Rotation paths and how fast each direction turns (deg/step)
Each turn is a multiple of 5 degrees from 10 to 175, or 0.
Each row of a path follows its step; steps can be skipped.
path 1
step 1: [  1  -7  20   2  -1   5  -5  12   5   9   3  20  -7  -1  -6  13 -16   0
   4 -11  30  -6 -11  20  12 -12 -11   3 -29 -16   0   8  -2   0  19  15
   5  -9  -2]
step 2: [ -2   7  -9 -13 -16   3   0   2  -1   9   9  -2   5  -5   8   9   0   4
  -4  11  24   9 -14  10   1  -8 -33 -22   2 -11  -7   6 -13 -25   3  16
 -12  -5  21]
step 3: [ 13   1   0 -10  -7 -14  12 -21 -10  -5  -1  17  -7 -13   5  16 -13   0
  11 -22 -15  13 -15  -6  18  -1 -20  -5  15   9  -4   1  -3 -14  17  17
 -12   7   5]
step 5: [-20  24 -10   6  -1  -1   4  -8 -18  23 -11  -6   4   0 -14   5   6   1
  -8 -14  11  -9 -21   6 -12 -23  -9   4   1 -17  16  -5  -5 -15  20   1
   5   4   2]
step 6: [-14  15  13 -22   9  -1   5  -8   7  17  -9  -3 -22 -27  11   7  -8  -9
  -2 -13   1 -21  -9  -7  -1   5 -15  -2   2  -4  18  -4  17  -9  -1  19
  -8  -4  13]
step 7: [ 16  -7  14  -9   7 -13  10   6   6   9  -9   2 -13 -24   9   4 -18  13
   4 -20  15 -17  -9  15 -11  -9  -5 -26   0   3   2   2 -25   5  -2   5
   0  -1 -18]
step 10: [ -7  -5   8   2  13 -10  -7 -17 -16   4  -8  10 -12  -6 -21  -5 -22   6
   0 -34   5   1   4  10   9   7  -4   5 -14   0   5  20 -10  11  10  25
  -7  -2   2]
step 13: [ 23 -10  18  -3  -1  -3  17 -14  14  -1 -13   3 -10 -19   2   6 -14  -7
 -10 -25   6   8 -12   2   2 -13 -18   6  -6  -6 -11   2  -5   5 -16   2
 -17 -11  25]
step 16: [ -9  -2  12  -1 -11   0  18 -11 -16  -1  -3 -16  -3 -19  -3  10 -18   5
   5  -9   2 -16  -8  15  -4 -12 -11  -6 -24   6  23  -9  -5  10 -15  22
 -20   1  -8]
Directions:
[  4   1  -6   0   3   3  -4   2  -2   1   7  -5   2   1  -5   5  -3  -5
   0  -2  -2  -1   5   5  -6   3  -3  -1   1   0   3  -2   0 -11   2  -6
   3  -6   2] -> 115
[-2  5  2  4 -4  3  7 -3  3 -1 -6  6  1  0 -2  0  2 -6 -7 -2 -9 -3 -5  1
  2 -5 -1 -3  5  1 -3  1  1 -4  0 -7 -1 -2  5] -> 40
[ 9 -5 -3 -4 -3 -2  3 -2  2 -5  6  1  2  0  5  2 -2  3 -2 -4  5  3 -2 -8
  0 -1  2  1  7  2 -5 -1 -5 -1  0 -6 -1  2  5] -> 70
[ 1 -5  2  7  1  1 -5 -3  1 -3 -6 -5 -6 -3  1  2 -9  5  1 -2 -1 -2 -5  3
  0  4  1  0 -1  3 -8  4  2  0  2 -5  8 -2 -4] -> 110
path 2
step 4: [ 11 -11   5  12   5  22  16   1 -16 -13  -8 -15  -6  -7 -18  -1  30   0
 -10   0  16  13 -21  -6 -28  -4   6   2   6  13   4  -8 -14   4  15   1
   3  -1  -1]
step 7: [ 10   9 -19  -4   5  12   4   9  32   1   2   5 -28  18  -6  16   4   5
  14 -12  -9  10   9 -13   5  21   2  -4 -18 -10  -2   8  -1 -16  -3  19
  -8   3   4]
step 8: [ -1   6  -2  -9  -9  -8   8   2  12 -12  -4 -12  -2  -1  -5   9 -15  36
  -4  18   9 -14 -11  11   2  12  -7 -11  11 -11  -2  16  31 -16   4  -8
  16  -5  -7]
step 9: [ -7  17 -18   8  -1 -12  30   0  15 -11  17   0   6   3  17   1   2   0
  -6   2   3  -6  -3   4  -1  18   6 -23  -2  -1 -23  -1 -21  25  14  -4
   0  -3  16]
step 10: [-10  24   7  11 -12  19   1  12 -11 -11   1 -14  -8  -4  10   7   1   7
  -5  18 -18   8  -1  14   2 -11 -10  26 -16  11 -15 -11   5   8  18 -15
  16  10  -4]
step 12: [  3  37  12  -9   8   6 -14  21 -16  11 -17   8  -7  -2  10 -13   0   3
 -13 -22  -7  -9  15  10  -1   7  -9   6   8   0  16  -4   4  17 -10  15
  -9   2  -4]
step 13: [ 18  -4  -7   1  -3   4  -8 -10   2  13  -8  -8  -7 -16  -8  -6  -9  -5
   7  -7  -8  14  25  -8  19   1  -6 -10  11   3   6  40   9   6   0 -15
 -11  22  11]
step 14: [ 15   4  18  12  12 -10  12 -19  -5  -4  -4   5  -7  16 -14   3   8  33
  19 -16  -5  -6   5  16 -14 -16  10 -10  18  -6  10   7  -4   6   2  15
  11   9   7]
step 15: [ -4 -23  18   1   2 -10  15  21 -10  -9   3  -5  12   8 -22 -12  15 -12
   4   1   1  -3  11  14  15  16 -16 -14   3  -8  -9  -1  -7  -5   6 -15
  17  17  17]
Directions:
[ -7   0   6   1   1   1  -1   0   0  -3   4   4   0  -3   2   1   3  -4
   5  -1  -5   2   7  -2  -1   2   0   2   1   5  -2 -11  -3  -5  -4  -7
   6  -1  -4] -> 70
[  3  -1   8   9   0  -1   0   0   1 -12   2  -3  -4   1   0   3   1   2
  -5  -3   4  -2  -4  -3   2  -3   3   1   0  -3   2   2   2  -9  -5   5
   0   4  -3] -> 110
[ -7   0  -6   6   3   2  -1   1   1   0   0  -6   6  -5   7  -8   0  -4
  -4 -10  -3  -3   2   5   2   3   3   1  -1  -4  -2   4  -1  -1  -2  -1
   1  -2   2] -> 110
[-2  0  4 -2  1 -3  6  4 -1  2 -6 -7 -1 -4  2 -2 -5  1  3  1 13  1  7  0
 -3  5 -5  2  1 -2 -1 -1 -5 -4  1  4 -1 -4 -3] -> 100
[ 4 -7  1  3 -3 -3 -4  7  8  4 -1  0  4 -5 -3  8  5  6  1 -3  1 -1  6  5
 -4  2  4  4  3 -1  3 -2  0  1 -3 -2 -3  3  6] -> 45
[-5 -1 -5 -2 -1  0  6 -2  3 -3  6  2  0 -3 -2 -2  5 10 -3  3 -2  0  2 -2
  5 -1 -6  2 -5 -4  1 -3  1 -5 -1  2 -6 -9  4] -> 35
[ 3  1  0 -9  1 -2 -1 -4  5 -3 -6  0 -6 -1  0 -1 -3 -1 -1 -3 -8  1  9 -2
 -4  0  1 -5 -1 -7  5  3  3 -1 -7 -2 -4 -1 -6] -> 60
